In the rows, 128 means zero.
Rotation paths and how fast each direction turns (degrees per step)
Each turn is a multiple of 5 degrees from 10 to 175, or 0.
Each row of a path follows its step; steps can be skipped.
Path 1:
step 0: [125 116 117 118 126 112 127 127 140 122 138 127 132 145 122 132 127 129
 129 109 129 115 116 135 128 127 132 119 114 117 130 128 118 135 121 122
 127 122 133 120 134 117 143 133 131]
step 1: [142 124 134 133 121 129 112 129 132 128 125 113 131 133 119 146 140 126
 124 129 143 128 137 139 129 124 133 131 141 140 132 123 113 128 118 114
 124 138 126 134 129 142 119 128 127]
step 2: [118 121 132 132 140 134 122 123 146 134 125 135 123 136 135 122 123 119
 120 135 145 143 119 114 119 144 137 139 126 119 133 138 126 130 139 125
 127 131 134 136 130 126 119 120 126]
step 3: [119 139 124 129 117 138 136 124 124 124 120 116 133 138 125 133 122 139
 124 127 121 118 116 132 124 131 139 125 124 118 133 120 120 115 133 142
 116 119 148 129 116 131 128 132 140]
step 4: [134 130 117 151 130 124 103 127 132 135 130 109 138 120 121 121 122 121
 137 127 126 133 138 134 127 130 135 121 122 127 137 132 128 128 120 123
 130 123 122 117 129 119 132 138 136]
step 5: [130 108 121 121 134 126 134 123 123 120 146 117 133 136 121 120 136 133
 123 122 133 124 123 120 130 141 124 123 126 137 131 141 115 134 125 118
 116 128 129 133 132 117 109 117 123]
step 6: [139 142 146 116 125 128 137 129 139 133 130 106 123 140 133 138 128 130
 126 126 139 144 129 129 131 118 131 134 128 120 136 134 113 128 126 135
 131 129 132 134 128 132 140 117 136]
step 7: [121 115 132 155 127 122 130 129 139 133 112 133 142 129 131 122 122 119
 124 132 135 121 118 133 125 121 119 135 120 130 143 131 126 127 136 129
 119 136 128 128 128 134 127 127 149]
step 8: [124 126 110 129 127 134 131 120 121 126 135 118 126 140 127 131 141 117
 142 127 126 127 115 146 108 141 135 115 125 118 133 121 129 129 134 113
 124 122 132 134 127 128 134 126 127]
step 9: [134 144 138 135 122 127 125 129 130 127 118 119 131 131 118 130 139 128
 121 112 132 137 144 122 126 130 145 120 117 124 127 125 129 125 112 122
 120 136 126 133 133 114 108 129 131]
step 10: [122 117 125 123 132 123 122 117 138 129 125 124 129 126 153 130 132 131
 121 137 127 126 127 119 137 128 131 143 125 128 129 151 118 128 122 115
 123 116 136 135 126 118 127 129 142]
step 11: [117 125 136 141 123 125 137 123 129 125 135 105 135 128 120 138 128 118
 119 127 138 118 121 134 120 127 123 128 133 115 118 129 120 130 125 138
 134 119 142 118 120 135 135 113 124]
Directions:
[126 127 128 130 126 126 128 127 129 126 126 128 132 125 125 130 127 127
 132 127 127 123 123 127 134 123 131 130 132 124 132 128 129 126 129 128
 131 124 127 128 129 127 131 128 130]
100
[128 128 125 130 126 128 128 127 125 131 125 130 126 126 125 126 126 131
 133 125 126 132 125 127 124 128 129 122 126 127 130 125 131 129 126 127
 125 125 128 125 124 130 127 129 130]
80
[130 130 131 129 129 131 127 129 129 126 129 129 129 129 129 126 127 132
 128 126 128 125 126 132 126 129 127 135 124 126 125 132 132 131 128 129
 131 125 127 126 123 131 128 128 134]
95
[127 124 127 127 131 127 125 131 126 129 123 125 133 126 127 131 127 126
 132 128 129 126 128 131 130 130 123 126 123 125 124 128 127 128 128 128
 127 130 130 129 125 130 131 131 125]
100
Path 2:
step 0: [114 124 117 133 108 132 121 129 128 110 126 133 136 131 126 134 129 134
 121 128 140 146 124 134 129 130 127 125 142 119 116 126 130 129 135 124
 123 114 126 134 139 124 139 123 131]
step 1: [139 120 121 126 127 111 130 137 135 115 125 130 123 135 128 128 131 127
 110 119 113 135 128 133 113 126 126 121 130 134 118 129 131 121 136 122
 120 139 122 118 131 114 140 121 122]
step 2: [129 123 129 139 130 124 138 133 135 144 129 134 116 125 132 130 128 132
 111 127 140 120 131 129 137 133 111 122 128 135 108 127 119 113 123 119
 133 130 131 122 127 129 124 118 116]
step 3: [135 127 141 141 117 122 147 133 123 128 121 116 131 119 128 120 131 130
 137 125 125 140 127 138 137 132 123 138 129 110 119 130 119 131 124 124
 139 119 134 131 124 116 120 120 122]
step 4: [125 129 126 130 120 128 133 143 113 116 133 124 114 130 122 111 118 130
 118 139 107 131 122 131 131 122 129 120 123 129 131 145 117 135 127 131
 129 132 140 128 122 132 121 132 130]
step 5: [114 125 129 126 112 131 122 140 120 145 133 143 130 136 125 130 125 142
 134 133 122 119 126 119 133 126 138 130 135 127 127 131 117 127 134 125
 108 127 135 122 121 132 125 119 114]
step 6: [131 115 117 117 119 135 122 134 118 122 135 121 132 142 130 125 135 118
 140 122 135 139 138 120 127 132 128 126 136 119 130 119 120 111 129 126
 124 118 133 126 113 116 130 121 127]
step 7: [140 120 128 134 122 137 111 135 123 123 121 118 121 131 123 137 133 119
 123 133 128 134 125 129 132 107 119 108 135 121 115 127 135 122 121 132
 123 141 121 122 121 130 131 132 130]
step 8: [129 113 130 134 114 132 123 127 135 136 117 130 133 125 124 145 126 128
 103 122 126 126 120 131 124 131 134 123 125 118 125 121 111 127 112 129
 124 123 128 131 145 125 129 126 124]
step 9: [123 118 128 124 121 124 144 128 134 123 124 120 143 133 142 123 134 122
 126 129 111 133 127 134 133 142 116 122 122 134 129 130 124 124 115 138
 130 138 134 127 134 121 141 113 116]
step 10: [114 127 123 132 122 124 134 144 122 136 113 123 113 127 138 118 128 131
 129 140 131 135 134 130 127 137 126 130 132 134 109 146 133 126 113 130
 132 129 119 128 124 141 133 127 128]
step 11: [121 108 128 128 128 129 135 127 134 134 127 126 117 117 128 123 124 135
 128 123 116 136 124 133 122 121 139 138 139 114 126 135 124 131 132 115
 125 116 127 136 113 136 133 129 110]
Directions:
[129 126 128 129 127 126 130 128 118 126 131 131 129 126 128 130 127 128
 128 126 130 126 129 127 128 126 128 128 129 129 126 130 128 130 131 121
 133 131 130 126 132 126 129 126 128]
25
[125 130 129 128 127 127 132 130 130 127 132 128 127 135 132 133 131 128
 129 126 130 126 130 125 124 131 129 129 131 131 127 131 126 128 127 126
 127 131 124 127 123 126 129 130 128]
85
[127 130 130 128 128 129 133 129 128 131 130 123 128 129 126 125 121 125
 130 127 127 126 127 131 127 131 130 133 127 126 127 133 127 126 128 130
 130 131 128 128 130 134 127 126 126]
55
[129 123 128 133 130 130 128 125 128 132 128 135 124 129 125 126 128 129
 126 128 126 123 129 126 127 128 128 129 127 126 129 127 125 128 129 129
 128 128 123 127 128 132 131 130 127]
120
Path 3:
step 0: [131 131 152 125 118 126 114 133 128 134 123 135 111 127 126 145 123 130
 124 127 119 131 138 133 136 126 140 122 129 115 132 137 110 125 138 129
 118 135 138 129 139 124 127 122 133]
step 1: [133 136 116 136 127 127 125 116 137 139 134 122 125 140 148 131 109 129
 134 134 122 128 139 123 135 125 142 145 139 115 130 130 125 125 126 119
 120 132 142 124 130 132 124 137 131]
step 2: [131 122 115 131 133 137 135 126 130 117 141 118 132 140 134 129 135 135
 129 133 132 116 125 129 143 124 137 130 128 132 119  99 121 121 121 140
 128 134 126 127 128 140 111 134 122]
step 3: [118 125 118 127 137 128 134 140 112 124 129 140 112 139 110 125 130 138
 136 130 140 125 136 137 120 120 136 108 119 127 120 126 128 113 126 133
 131 135 123 118 128 136 133 124 126]
step 4: [127 125 109 144 129 123 131 129 137 133 119 139 123 117 117 127 127 132
 133 120 123 134 124 119 122 117 142 128 128 126 146 151 126 117 128 139
 124 119 119 130 130 134 134 117 127]
step 5: [125 125 134 123 130 135 132 141 150 125 131 121 136 132 119 118 116 130
 118 127 114 132 124 125 124 127 129 145 127 121 136 127 115 142 139 138
 118 114 118 130 136 138 133 132 120]
step 6: [129 129 131 122 130 124 138 127 120 128 151 125 111 133 126 122 133 133
 125 133 124 125 129 139 133 143 123 130 138 121 127 134 129 137 152 129
 139 120 127 133 137 125 126 151 123]
step 7: [122 134 124 123 115 115 136 120 122 114 136 118 106 131 130 135 131 109
 142 126 122 125 122 127 142 112 127 120 132 137 130 132 139 124 138 121
 119 130 124 133 127 121 120 127 132]
step 8: [125 136 116 130 115 126 120 131 139 133 118 131 115 134 132 138 129 121
 128 135 121 122 132 122 132 119 109 126 117 131 120 124 117 132 124 126
 122 141 117 139 127 149 135 120 139]
step 9: [138 119 134 133 138 137 122 122 137 135 115 129 121 138 125 139 120 136
 125 126 120 135 133 133 123 130 131 122 130 128 125 135 113 133 133 132
 149 143 137 135 131 144 109 123 130]
step 10: [130 108 124 122 133 133 132 116 125 130 131 126 123 122 123 125 119 128
 125 138 128 143 140 123 134 126 141 130 146 128 125 128 111 114 135 122
 117 129 141 107 127 127 119 130 121]
step 11: [125 135 118 123 116 117 124 126 129 117 139 143 125 129 132 118 133 137
 127 133 125 123 134 129 141 131 135 124 133 116 133 117 122 122 110 140
 108 121 137 125 141 132 125 127 115]
Directions:
[129 129 127 128 128 126 133 131 124 131 124 132 126 128 132 125 127 130
 128 124 129 129 129 126 129 127 129 126 130 130 130 128 126 127 134 126
 123 130 129 128 125 123 126 128 129]
110
[130 128 129 131 130 132 127 133 129 128 131 129 127 128 132 125 127 131
 128 130 131 128 127 129 130 124 136 128 126 126 129 127 131 125 127 132
 129 126 126 127 125 127 133 129 130]
35
[128 131 127 131 131 128 127 130 124 125 129 133 126 129 131 127 126 128
 129 127 127 130 129 132 123 131 128 128 129 127 130 131 131 128 127 124
 131 127 130 129 133 132 126 129 131]
130
[126 128 132 126 126 127 130 126 128 130 129 128 129 126 128 126 129 132
 131 131 128 127 130 128 131 131 134 133 131 133 128 126 129 132 131 126
 128 125 132 126 128 133 128 130 129]
80
Path 4:
step 0: [129 126 133 132 129 120 121 135 122 138 127 123 125 135 126 131 128 134
 134 122 124 117 118 145 127 117 131 131 136 119 128 120 129 132 113 142
 122 133 133 122 131 120 116 139 119]
step 1: [140 131 119 120 122 131 127 123 127 126 134 135 129 133 136 132 134 142
 130 127 131 115 128 139 121 127 129 125 127 129 140 124 141 113 118 111
 119 133 128 136 124 122 117 132 131]
step 2: [124 139 125 138 132 132 129 132 128 121 139 150 135 137 123 123 132 124
 124 127 121 118 126 137 126 137 140 128 137 125 120 128 122 130 120 124
 135 139 125 120 124 117 119 135 128]
step 3: [138 132 120 129 127 134 133 126 122 133 138 124 120 139 128 123 131 133
 122 132 117 135 121 125 142 129 125 124 119 128 119 129 124 125 113 133
 119 134 126 141 132 121 112 141 125]
step 4: [124 141 125 115 124 116 125 130 112 127 125 135 130 126 134 122 129 134
 135 125 122 116 116 133 116 124 123 132 119 123 119 135 128 128 127 134
 130 145 129 137 131 117 119 124 130]
step 5: [128 119 121 128 122 130 131 118 126 118 123 139 126 140 128 130 131 124
 131 125 117 121 112 127 127 142 130 141 126 129 133 119 138 123 117 134
 118 128 139 121 131 123 116 126 131]
step 6: [136 128 131 128 131 116 128 128 125 128 139 130 137 131 133 124 127 137
 111 130 118 114 115 133 122 131 130 127 122 124 131 115 114 133 110 122
 128 133 138 129 128 128 134 136 126]
step 7: [135 135 116 125 131 134 145 136 131 133 134 125 127 128 124 115 121 139
 133 122 119 122 110 141 130 123 137 137 125 129 128 118 137 132 130 125
 125 133 122 129 127 124 117 128 128]
step 8: [129 129 119 129 134 123 127 131 131 144 119 143 127 128 126 134 131 122
 129 124 127 122 130 138 129 133 133 127 130 118 126 117 131 122 118 130
 126 149 137 143 137 123 122 136 128]
step 9: [132 144 121 121 118 126 129 116 123 128 126 140 129 131 126 126 128 124
 126 136 120 124 124 135 118 126 140 133 130 139 128 127 124 125 118 119
 110 119 127 132 130 122 121 144 123]
step 10: [123 132 138 121 128 119 134 139 113 123 129 129 124 147 121 115 128 129
 127 126 115 119 132 135 132 134 134 127 130 117 128 123 133 128 110 130
 133 128 123 130 128 116 123 131 128]
step 11: [136 124 109 135 132 121 125 122 118 120 129 122 118 130 136 131 122 136
 133 128 121 118 119 125 128 128 125 131 130 121 135 125 128 127 124 122
 127 139 122 134 124 121 111 143 124]
Directions:
[130 128 134 127 128 130 129 131 125 131 129 121 128 132 127 124 126 133
 125 128 129 129 128 130 125 124 127 127 126 129 126 128 126 130 127 130
 126 125 126 127 132 127 127 130 130]
110
[127 131 132 125 123 122 125 126 126 125 123 124 128 128 128 126 130 125
 130 130 126 125 128 125 130 128 128 131 129 128 127 128 131 125 127 133
 126 125 131 129 129 127 128 129 125]
70
[126 131 129 129 129 126 129 130 129 128 129 129 128 129 127 128 130 128
 131 130 130 129 135 128 128 126 130 125 135 127 129 129 127 123 125 126
 126 127 122 129 127 126 123 131 127]
45
[131 131 127 126 132 128 125 126 130 129 124 127 127 130 134 126 130 129
 128 128 124 124 126 127 127 124 126 127 129 132 128 132 124 126 128 122
 129 128 126 130 129 131 130 126 128]
140
Path 5:
step 0: [120 133 126 133 121 134 127 125 121 126 122 124 126 125 138 134 134 128
 121 109 133 138 133 135 128 124 135 125 124 133 128 121 121 123 140 129
 146 140 115 134 128 117 117 112 112]
step 1: [124 134 121 134 126 136 135 129 123 120 127 127 140 136 130 117 127 110
 136 120 135 128 139 142 132 138 129 118 136 137 122 123 140 126 121 132
 132 115 135 125 140 129 109 122 119]
step 2: [130 129 126 138 123 131 140 113 128 132 118 128 135 117 152 119 122 122
 128 119 124 120 136 119 126 119 126 117 133 121 127 139 132 126 136 140
 136 122 142 135 125 131 134 124 120]
step 3: [123 135 114 124 125 128 137 120 123 136 113 137 132 120 135 116 127 131
 132 117 141 125 124 120 120 139 125 127 132 121 131 123 133 133 138 129
 127 115 101 127 128 127 121 123 131]
step 4: [112 139 131 122 132 127 131 119 134 127 119 127 146 128 129 126 135 113
 121 132 114 129 137 118 113 140 130 125 121 132 141 122 139 124 121 126
 122 122 127 137 114 129 122 125 123]
step 5: [133 139 134 122 118 130 123 127 121 139 114 136 125 122 134 124 133 122
 113 118 128 126 113 123 129 125 125 121 124 134 129 139 128 134 129 119
 125 123 139 129 113 129 103 130 124]
step 6: [124 143 124 115 126 137 132 134 119 137 119 115 119 124 114 127 124 118
 124 111 124 142 132 131 120 131 131 111 120 126 117 130 125 126 127 127
 132 113 122 137 125 133 133 130 134]
step 7: [121 136 124 131 112 121 132 128 135 128 119 123 134 119 123 112 128 105
 130 134 122 140 128 119 129 120 127 114 130 125 123 122 112 134 119 123
 133 138 127 121 131 124 124 133 117]
step 8: [124 125 120 124 117 132 134 134 117 130 125 138 128 118 141 139 121 115
 134 111 128 132 125 133 121 125 118 128 130 134 130 126 124 126 112 140
 137 141 121 124 117 140 121 134 125]
step 9: [112 118 131 129 125 145 132 121 122 123 112 127 139 124 125 125 134 117
 118 113 124 131 128 138 138 141 122 123 122 128 126 123 130 123 139 129
 143 140 121 126 135 127 130 127 126]
step 10: [132 132 126 138 124 130 142 132 126 127 136 120 140 136 145 119 128 119
 121 121 135 125 140 135 133 131 132 123 129 134 127 117 126 125 135 122
 141 121 122 129 116 124 114 137 108]
step 11: [127 140 113 127 131 132 143 113 125 113 120 129 123 115 133 132 130 117
 126 116 134 118 134 130 128 123 136 128 130 122 129 141 132 122 127 139
 136 118 132 129 134 133 115 117 117]
Directions:
[123 129 130 126 129 128 124 133 132 133 129 128 127 128 125 132 131 125
 126 125 130 128 129 128 125 125 123 128 130 125 125 128 125 127 127 128
 126 128 130 125 128 126 129 131 127]
40
[128 130 127 130 128 125 128 131 127 126 130 132 129 128 125 128 130 124
 131 132 129 124 129 127 127 127 131 126 131 130 134 129 128 124 124 130
 129 129 134 126 126 129 124 130 126]
115
[126 128 131 126 131 130 129 125 128 122 127 124 130 126 128 131 127 126
 127 131 125 129 131 128 123 127 129 128 127 130 124 131 127 121 129 133
 126 127 128 126 128 129 129 129 131]
155
[125 127 125 133 131 128 128 123 128 131 126 128 123 130 124 129 129 124
 127 130 125 127 130 128 128 128 128 130 124 127 128 127 134 129 125 128
 132 127 130 129 131 127 130 132 129]
145
Path 6:
step 0: [128 141 132 125 119 115 127 130 135 117 118 136 134 135 117 138 116 131
 126 140 137 131 128 127 118 134 127 118 125 124 125 132 126 136 120 116
 137 128 117 128 136 132 125 127 137]
step 1: [118 123 120 132 126 127 128 126 123 147 133 127 137 116 137 116 132 118
 122 119 127 132 125 131 132 120 127 145 136 129 137 124 120 126 130 128
 141 132 133 129 138 139 134 123 127]
step 2: [129 120 136 119 129 137 128 120 126 116 130 118 115 130 125 138 135 126
 133 137 134 126 125 134 121 137 115 125 133 120 116 133 123 127 124 137
 119 129 131 114 123 120 140 135 134]
step 3: [123 130 127 122 126 133 132 133 124 126 117 146 129 125 134 115 127 124
 126 142 124 122 128 130 129 117 133 126 114 134 137 118 125 127 128 121
 125 113 127 133 134 122 110 127 121]
step 4: [134 133 138 136 131 116 113 133 137 133 135 123 135 114 131 143 126 120
 135 122 141 123 126 128 125 130 139 128 131 129 128 146 131 128 128 135
 128 127 121 129 131 133 138 120 122]
step 5: [124 119 107 138 131 142 146 130 130 117 124 116 129 127 130 119 130 132
 131 124 133 140 127 129 131 129 128 142 122 122 116 119 130 130 134 132
 131 131 130 129 132 122 124 131 130]
step 6: [121 134 150 114 130 135 119 132 135 132 129 136 119 139 122 125 129 137
 125 137 128 133 127 135 123 135 140 122 124 134 126 131 126 123 127 113
 131 137 131 127 119 132 136 124 130]
step 7: [128 129 112 134 122 120 129 122 129 138 120 133 131 120 130 140 130 122
 111 123 136 128 141 130 127 126 126 122 123 120 140 119 118 132 124 134
 129 118 122 140 134 130 130 137 131]
step 8: [128 129 138 124 127 128 120 129 121 125 143 122 119 128 129 122 129 120
 129 125 122 133 113 129 133 131 118 144 139 120 115 133 131 116 134 131
 134 128 108 125 134 125 127 123 126]
step 9: [126 116 121 122 128 145 132 133 115 130 127 134 130 131 117 126 118 124
 128 132 133 129 133 126 121 127 125 120 109 136 130 130 128 143 119 132
 128 124 139 120 124 117 132 119 130]
step 10: [123 136 135 139 120 120 113 130 137 128 127 134 126 112 130 126 138 130
 134 133 130 125 121 132 133 120 129 118 133 126 115 129 123 124 129 121
 122 123 138 144 124 138 120 130 122]
step 11: [134 129 109 132 125 126 133 131 128 117 131 124 126 136 132 140 120 120
 124 132 137 134 129 141 125 133 138 142 137 131 144 137 132 127 132 134
 136 132 125 128 128 115 129 130 122]
Directions:
[129 123 129 130 129 129 130 126 122 127 129 127 132 126 127 127 126 128
 129 123 129 131 128 126 128 127 130 132 131 126 124 129 129 130 126 128
 133 130 125 123 129 130 129 126 127]
100
